One hidden turn or mirror swaps the rows below in pairs. Which row is each named row swapped with?
zefo: [ 10.1  -8.5  -6.9   5.5  -5.7  -4.2  32.3 -15.5 -15.4  -9.0 -10.9  21.5
  12.3  21.7  18.3 -30.1   9.4  -7.9]
losud: [ 25.0  14.7  -5.4   9.7 -19.1 -12.4  -0.1 -15.1 -18.1   3.9  -9.4  12.2
 -25.5  -3.8  29.2 -19.0  11.5  10.0]
Zet: [ 31.5   2.8  -9.5  11.5  -3.4   6.9  -6.8   4.5 -29.8 -19.3 -10.5  20.0
   0.3  16.8   3.5 -15.7  -3.3   0.5]
Sef: [ 13.5  17.6 -30.3  11.1 -15.6  -8.1   2.1   5.7  -3.0  19.2 -26.7   5.6
   4.1 -10.6   1.0   0.9  -7.1  -5.8]
Rebil: [  2.9  30.9 -29.4   8.0 -10.9  -0.9   3.3   8.1   0.4  13.9 -20.8  -4.1
   8.4   2.5   9.7  -1.9   9.1 -12.6]
fezu: [ -0.7  24.4 -29.2   5.5  -8.7 -18.4  20.8   8.6  -8.4 -10.2  -3.4   1.7
 -10.2   9.7   1.9 -49.7   3.7  -9.4]
Vuzez: [ 15.8  13.2 -34.3  25.6   3.2 -16.7 -18.6 -16.7 -19.0  -0.9 -12.8  -1.8
 -22.2   4.1  12.1  -4.7   7.1 -16.7]
lape: [ 17.7  -5.2 -15.8  -4.0   2.5 -35.5   7.7   0.8 -20.9   3.0   3.5  -6.3
 -22.5  -7.2   6.1 -24.8  19.8 -15.7]
ripu: [ 17.9 -14.8 -21.2  -6.8   7.6 -32.3  24.3 -14.8   0.7  -9.0   0.6  19.4
   5.7  12.2   5.3 -15.1 -11.4  -3.6]
zinu: [ 27.3  15.2 -28.3   1.8 -18.8 -31.3   8.7 -27.2  -2.9  -4.7   6.7  -1.5
 -10.9  25.8   2.9 -13.5  18.3 -15.1]
Galup: [  7.1 -15.9 -20.0   0.8   1.5 -13.6  32.1 -14.1   1.8  -8.4  -4.1  31.0
  -5.0   9.2  -4.1  -5.4  17.3   0.4]
Dipe: [ 12.7 -22.7 -12.7  10.5   3.7 -23.9  32.5   2.8  -6.3 -16.2  -6.3  25.6
   5.3   7.5   6.4  -6.0   7.8  -2.2]
gim: [  4.8  -9.1 -17.4   0.8   9.1  -4.7  30.5 -22.5 -11.4 -18.7  -9.1  18.9
   5.4  15.6   9.7  -1.5  19.6  -4.1]
Maka: [  3.2  10.1 -23.5  10.4  -4.0   2.1   3.1  21.5   3.0  10.2 -29.8   2.0
   7.3   0.5  -2.1 -14.3   0.8  -5.7]
Fal: [ 11.5  10.7 -33.0  11.7 -17.0  -5.2  -3.5  15.2   3.3  19.5 -21.7  11.0
  -0.9  -5.9  11.9  -8.3 -12.5  -5.4]
zeme: [ 16.6 -24.8 -20.6  -6.7  -0.3 -19.9  29.5  -9.7  -0.1  -5.5  -4.4  24.2
  -0.6  14.3   0.5  -9.9   2.1  -3.7]
lezab: [ 10.1   4.6 -37.0  29.1   6.8  -9.8 -18.8 -15.1 -18.6  -9.0  -3.6   6.1
 -15.7  -1.0  18.3  -7.7   8.1  -7.8]
tob: [ 17.3   7.6 -28.8   4.5 -19.0 -32.8   6.1 -25.4  -1.3 -14.2   6.8   6.8
 -15.9  19.9   3.0 -21.7  24.2 -11.2]
pog: [ 20.7  18.9 -31.5   5.0  -7.3  -5.2   6.4  16.8  -4.2  23.2 -26.3  -6.8
   2.2  -1.8  13.6  -9.8   6.6  -2.1]
zok: [ 27.4  14.0 -31.9   6.4  -9.9 -27.7  -1.0 -25.2   3.3  -7.7   7.3   3.2
 -18.5  21.4   2.5 -19.6  26.2  -6.9]
Gusot: [ 10.1  28.0 -38.7   3.1  -9.9 -13.8  21.5   2.2  -8.7  -3.1   0.9   6.0
  -6.4  17.7   0.0 -44.6  -0.2 -16.9]
Pitip: [ 28.0  -5.1 -21.2   8.6   4.8  13.7 -10.0  -7.5 -27.6 -18.0  -1.7  10.8
   3.0   8.7  -0.2 -22.7   4.3   2.9]
Firid: [ 12.3 -23.3  -6.7   5.0  -3.2 -27.8  25.8  -5.4  -4.9 -13.3  -2.2  26.0
  -1.7   6.6  -8.5 -18.1  -3.5  -6.5]
lefi: [  3.5  21.8 -26.8   1.5  -4.5  -7.0  -8.9  14.5  -2.9   9.7 -32.4   4.4
  -2.7  -3.4  10.2   2.9   9.2  -5.9]
rok: [ 13.8  14.1 -18.4  14.6  -5.2   4.1  -2.2  18.8  -8.9  20.7 -14.6  -1.2
  15.2   7.2  12.7 -22.6   9.8 -15.1]
Ril: [  4.1 -11.9  -8.0 -12.5   1.0 -20.7  20.7  -8.2  -7.1  -9.9 -12.0  28.5
   6.9  15.1  -8.8 -23.5   6.1  -6.6]
bapi: [ 29.6  13.6  -5.8  12.2 -23.9 -13.7   1.1 -17.7 -16.8  -5.1  -5.2  18.1
 -24.6   1.9  27.4 -18.2   5.7  12.8]
bulez: [ 19.4   9.6 -28.4   2.2 -14.0 -34.0   3.3 -26.4  -9.3 -13.5   6.8  13.7
 -15.4  24.4   6.1 -12.2  27.3  -9.0]
kebe: [ 13.6  14.3 -19.9  24.3  -7.2   1.2   0.7   1.5   4.2  24.8 -21.5  12.0
   5.4 -10.1  -0.4  -9.0   6.8  -6.4]
Selav: [  8.8  22.6 -16.2  10.4  -3.2   0.9  -6.9  13.8  -2.6  18.8 -21.2  19.4
  -0.7   4.4   3.9 -15.0 -14.2   1.2]
dunas: [  2.9 -10.6 -11.4   9.1  -7.5 -18.1  36.4 -22.9  -6.7   1.4  -5.5  22.5
   8.0   6.5  -7.7 -11.3  11.0  -5.5]
nosa: [ 12.2   1.1 -35.6  30.3  10.3 -17.0 -14.7 -16.6 -15.4  -6.4 -13.5  -0.4
 -21.8   1.4  13.6  -9.4   9.1 -10.6]
Fala: [  7.6  -5.7 -13.3  -0.2  -0.7 -10.0  36.9  -5.9  -6.5 -10.7 -11.7  25.4
  12.4  20.8   1.6 -14.1   3.0   9.1]
Sedil: [  5.7  -1.9 -12.8 -11.9   2.9 -17.7  33.8 -12.2  -8.1 -10.9 -10.6  20.7
  -6.8  22.3   7.1   2.1  13.7   3.7]
Kiv: [  5.4   5.6 -26.3   9.4 -16.3  -1.4 -17.3   9.5  15.8   6.9 -13.1  11.2
  -5.5   1.3  11.4 -13.7 -10.6  -2.7]
dip: [ 31.9   1.8  -9.1   8.8   6.6   7.5  -5.4  -2.5 -23.2 -16.7  -6.1   3.1
   1.2   7.3  -1.2 -24.1   4.4  13.1]
kapa: [ 29.5  16.9 -11.1  10.9 -15.4 -11.2   0.9 -14.3 -14.8  -1.1  -5.9  15.2
 -28.4  -4.2  28.2 -19.6   5.8  11.6]
piz: [  8.6  20.0 -28.4   3.3  -7.1 -18.6  19.3  20.2  -9.6 -10.6  -6.1  16.4
  -9.6  18.6  -1.8 -38.1   5.4 -28.2]
gafe: [ 19.1  15.8 -17.4  17.3 -24.8  -7.0   6.8  20.2   9.2   7.6 -24.8   3.9
  -2.2  -0.2   8.0  -5.9  -6.4  -7.4]
gato: [ 18.5  12.0 -33.3  30.4   6.6 -14.5 -18.8 -15.1 -18.2  -1.3  -3.8  -3.5
 -15.7   1.3  13.1  -5.2   2.6  -7.0]
duda: [ 15.2  -3.8 -18.5   2.7   6.9 -36.8   3.1   4.1 -15.4   5.4   2.6  -8.3
 -22.7  -6.5   5.8 -24.7  17.7 -22.8]
pado: [  9.9   9.0 -37.2  24.8   0.5 -22.2 -15.9 -22.3 -24.5  -8.2  -5.9  -4.1
 -16.2   1.8  13.3  -9.8   2.3  -8.6]
Begi: [ 14.1  -1.4 -14.3   1.3   4.4 -36.1  10.1  -0.6 -22.1   8.2   1.7  -4.6
 -22.7  -7.7  12.4 -26.2  22.6 -16.0]
bup: [  5.9  24.7 -30.4  -1.1  -3.9 -15.1  22.1  18.1  -4.5 -12.0  -7.7   8.9
 -20.4   2.2   1.6 -39.7   1.8 -19.4]
Fovog: [ 32.7   0.8  -8.5  -2.3  -3.2   3.7   1.1   3.2 -28.5 -18.7  -1.3  11.1
  -1.8   5.8   0.6 -11.0  -1.9  12.8]
zago: [  0.8 -19.5 -20.9  -3.3  -3.9  -7.7  34.4 -11.1 -12.7 -10.2 -10.1  17.7
  -4.1  13.4  15.9 -14.1  19.2  10.2]
tafal: [ 22.1  15.6 -30.2   2.8 -22.6 -35.7   4.0 -23.9  -4.8  -4.8   6.5   2.3
 -12.0  25.6   3.0 -13.6  22.0  -2.9]
buk: [ 20.0  17.8 -16.1  20.3 -15.8 -10.3  -3.1  15.5   8.3  10.9 -16.8  17.4
  -4.3  -8.1   0.5 -14.2 -11.9  -2.7]

Swapped with Fala: Maka
Swapped with bapi: duda
Swapped with zok: pado
Swapped with Galup: Sef
Swapped with ripu: Kiv
Swapped with bulez: Vuzez
Swapped with zefo: rok

